(in the rows, 128 means zero)
Rows swapped in pairs by one turn or mirror: which row each one swaps with:
The rows were stretched afterwards, more along some directions than others.
zunu: [ 81 104 108 119 108 129 130 115 103 163 129 138 117 141 179 125 133 109
 187 109 136 103 170 103 143]
napi: [103 106 123 131 115 124 134 140 123 180 121 115 110 150 169 122 125 129
 173 119 142 109 159 115 130]
tud: [157 126 106 128 115 130 142 123 128 124 107 135 124 142 127 121 140 140
  99 141 129 116 117 131 108]
bazir: [150 135 135 131 144 132 106 109 113 125 127 141 123 131 129 105 146 118
 130 121 151 130 139 118 151]
fufa: [141 109 125 117 120 139 120 111 147 146 106 138 117 107 154 141 126 121
 167 137 129 151 139 113 134]
vab: [143  99 121 138 145 146 116  97 108 112  99 147 100 123 168 128 141 102
 155 125 127 123 126 118 145]
Dem: [130 134 140 134 129 136 116 104 149 137 128 128 120 124 136 116 117 122
 139 122 145 132 126 122 145]
lafe: [ 96 119 126 123  94 149 121 122 126 155 118 135 127 118 130 121 112 113
 157 142 126 153 146 128 143]
Seba: [107 122 127 138 130 115 126 132 125 146 132 124  95 127 142 103 144 150
 119 134 135  87 133 123 131]
fatav: [ 80 116 107 120 110 119 136 132 115 158 115 127 117 147 179 125 102 124
 171 108 149 121 146 107 133]
lavo: [118 119 140 133 132  93 123 127 123 135 107 122 139 133 155 117 131 129
 108 120 138 138 132 126 135]
Buzim: [ 92 121 125 139 121 122 138 139 147 140 109 123 124 137 164 151  84 139
 154 151 160 112 128 134 141]
kevu: [ 79  76 118 113 109 140 122 110 119 134 117 128 129 129 182 150 102 116
 139 131 124 138 138 132 118]
bebo: [ 98  96 114 124  99 152 122 111 131 132  97 149 117 127 172 143 113 101
 149 158 147 131 146 114 100]
vun: [103 102 117 121 108 136 148 120 142 131 118 118 124 131 161 110 129 115
 146 140 127 107 140 146 135]
busik: [119 124 130 123 135 114 118 129 124 119 100 122 130 136 153 126 111 122
 129 147 163 148 121 142 128]
gev: [133 135 118 139 109 122 114  96 119 113  88 150 117 100 147 116 162 109
 139 132 136 132 119 138 127]
Boba: [107 101  96 110 123 131 112 111 122 120 113 125 128 109 154 144 117 129
 152 169 140 145 143 127 125]
Zera: [164  88 120 116 133 155 125 149 146 133 112 124 117 124 129 144 139 145
 145 154 121 127 110 112 128]
Gunir: [ 99 111 102 143  96 154 150 120 140 143 111 135 115 136 150 125 106 101
 184 134 126 125 121 150 128]
Subo: [153 101 137 117 132 148 117 134 162 108 114 145 126 127 138 142 121 131
 117 152 129 147 105 123 108]
kiv: [113 121 141 125  99 119 103 118 118 150 136 146 123 101 144 103 153 119
 144 130 130 122 133 126 122]
Vik: [102  88 118 132 107 134 154 142 121 130 105 140 122 149 145 102 131 105
 155 106 141 120 118 136 149]
duz: [137 132 126 137 126 145 140 150 149 133 125 114 121 158 145 125  90 150
 124 137 162 127 128 119 137]
Pabus: [ 99 112 121 134 130 146 120 139 111 148 131 120 111 138 148 127 114 130
 156 158 155 100 155 119 117]
Bomir: [ 83  78 144 108 108 135 116 152 122 148 121 131 101 115 163 132 106 114
 175 136 128 130 108 120 139]
ket: [141 122 128 118 135 124 110 125 134 113  95 121 110 123 153 140 128 124
 148 169 161 142 105 124 111]
doti: [125  99 136 128 141 150  92 119 126 126 124 122 125 106 163 139 115 126
 145 152 126 144 133 134 132]
Mumuk: [135 122 120 133 131 135 107 103  94 134 115 146 110 133 142 112 162  88
 137 140 141 119 160 123 109]
Mugu: [123  77 112 127 120 141 151 133 123 139 110 136 116 151 129 121 125 128
 140 119 117 124 106 123 148]
buto: [ 88  76 132 117  93 143 139 134 137 168 126 123 112 138 164 127 122 111
 168 125 123 111 130 123 104]
papup: [140  96 138 147 106 144 112 130 118 144  95 133  91  97 175 136 124 121
 171 162 138 130 139 118 130]
mil: [155 112 139 141 109 153 111 141 147 124  92 145  96 100 127 125 125 129
 138 183 126 134 103 137 117]
fim: [129  90 134 120 134 138  99 143 113 145 134 126 132 103 133 122 136 125
 147 141  98 145 125 131 128]
Zinon: [105 114 122 121 119 124 116 107 140 132 106 126 121 116 178 124 129 132
 132 165 148  96 155 118 135]
rimon: [119 128 128 136 116 106 135 117 114 123 111 133 128 134 163  98 134 112
 117 124 142 116 140 142 151]
fab: [103  91 115 125 120 144 127 153 140 137 111 130 105 127 144 152  91 146
 156 138 141 147 126 107 133]
mevoz: [111  98 136 143 121 137 146 126 118 127  83 128 117 144 155 129 118 109
 144 141 135 118 116 142 140]
Mos: [122 117 143 141 130 140 115 135 135 122 115 118 147 116 130 138 112 143
 101 166 127 149 119 140 125]
betu: [146  95 125 121 132 158 125 152 122 136 131 143 110 135 125 121 118 131
 157 125 113 144 100 109 126]
kadop: [134  90 105 125 104 156 132 139 136 145 108 119  96 119 141 156 122 142
 170 149 120 129 127 105 113]
Riku: [149 122 119 129 111 153 108 127 121 129 122 144 104 101 130 136 162 127
 161 144 118 137 138 119 101]
ganez: [149 115 136 147 135 148 129 128 126 155 113 121 103 137 150 130 118 123
 151 125 119 119 153 126 139]
lim: [ 99  97 118 131 106 113 138 139 114 152 120 132 123 129 149 114 148 135
 138 118 139 107 116 106 115]
Zis: [118  75 147  98 129 123  96 147 104 150 129 135 115 100 164 125 137 120
 144 160 119 140 133 106 107]
nivak: [144 107 131 119 115 158 108 167 146 125 134 131 105 104 129 140 129 152
 129 169 112 127 117 108  94]
sof: [135 112 130 121 151 114 112 120 109 134 125 126 125 138 154  94 172 134
 116 133 135 106 145 121 137]
risi: [139 117 114 123 137 129 140 137 120 118 111 138 101 160 153 107 138 112
 141 139 175 106 130 111 112]
rudet: [128 117 127 154 116 138 124 116 121 138  85 135 119 140 137 115 113 122
 126 136 139 155 122 148 152]
Gogu: [149 117 103 128 140 133 136 114 126 122 121 154 102 141 131 126 142 118
 144 127 138  94 130 114 143]
Taso: [101 121 119 130 112 139 111 126 132 127 104 142 100 129 162 145 114 117
 162 142 163 123 146 107 129]
kam: [131 118 136 149 141 141 113 122 114 125 112 132 123 120 156 120 119 109
 159 163 155 140 156 134 148]
lud: [126  95  94 121 124 161 133 139 122 160 141 116 117 162 133 129 118 124
 160 125 128 130 143 118 114]
fud: [125 133 138 152 119 141 127 128 149 131  98 119 119 123 163 135 104 129
 150 133 127 143 116 151 135]
rafu: [132  92 122 132 125 133 125 142 120 156 116 122 115 139 178 128 120 126
 165 116 145 128 159 110 141]
Gaki: [129  98 126 104 117 138 124 128 127 144 127 147 119 159 155 119 149 113
 143 113 137 123 129 110 113]
dudi: [117  77 123 127 112 144 137 156 132 143 116 139 113 120 139 142  96 132
 158 132 101 151 104 128 126]
pur: [ 84 108 121 140 100 117 114  97  98 151  96 148 135 107 158 113 140  93
 161 119 131 135 145 129 147]
fol: [121  98 113 131 125 121 121 127 118 141 128 128 105 100 183 138 134 145
 161 136 121  97 135  97 134]
piral: [128 113 138 145 139 156 111 114 107 136 117 138 127 154 123 114 128  89
 158 131 145 152 144 130 148]
zagin: [ 76  85 131 132  97 127 138 135 130 170 102 136 102 132 167 119 113 100
 170 112 145 105 135 123 135]
nibiz: [164 120 105 132 135 149 127  93 134 121  94 128 126 158 145 137 138 136
 111 169 144 138 123 138 120]

duz pairs with risi
sof pairs with rudet
lavo pairs with piral
vab pairs with fud
nibiz pairs with Seba
napi pairs with Mugu
Taso pairs with Subo

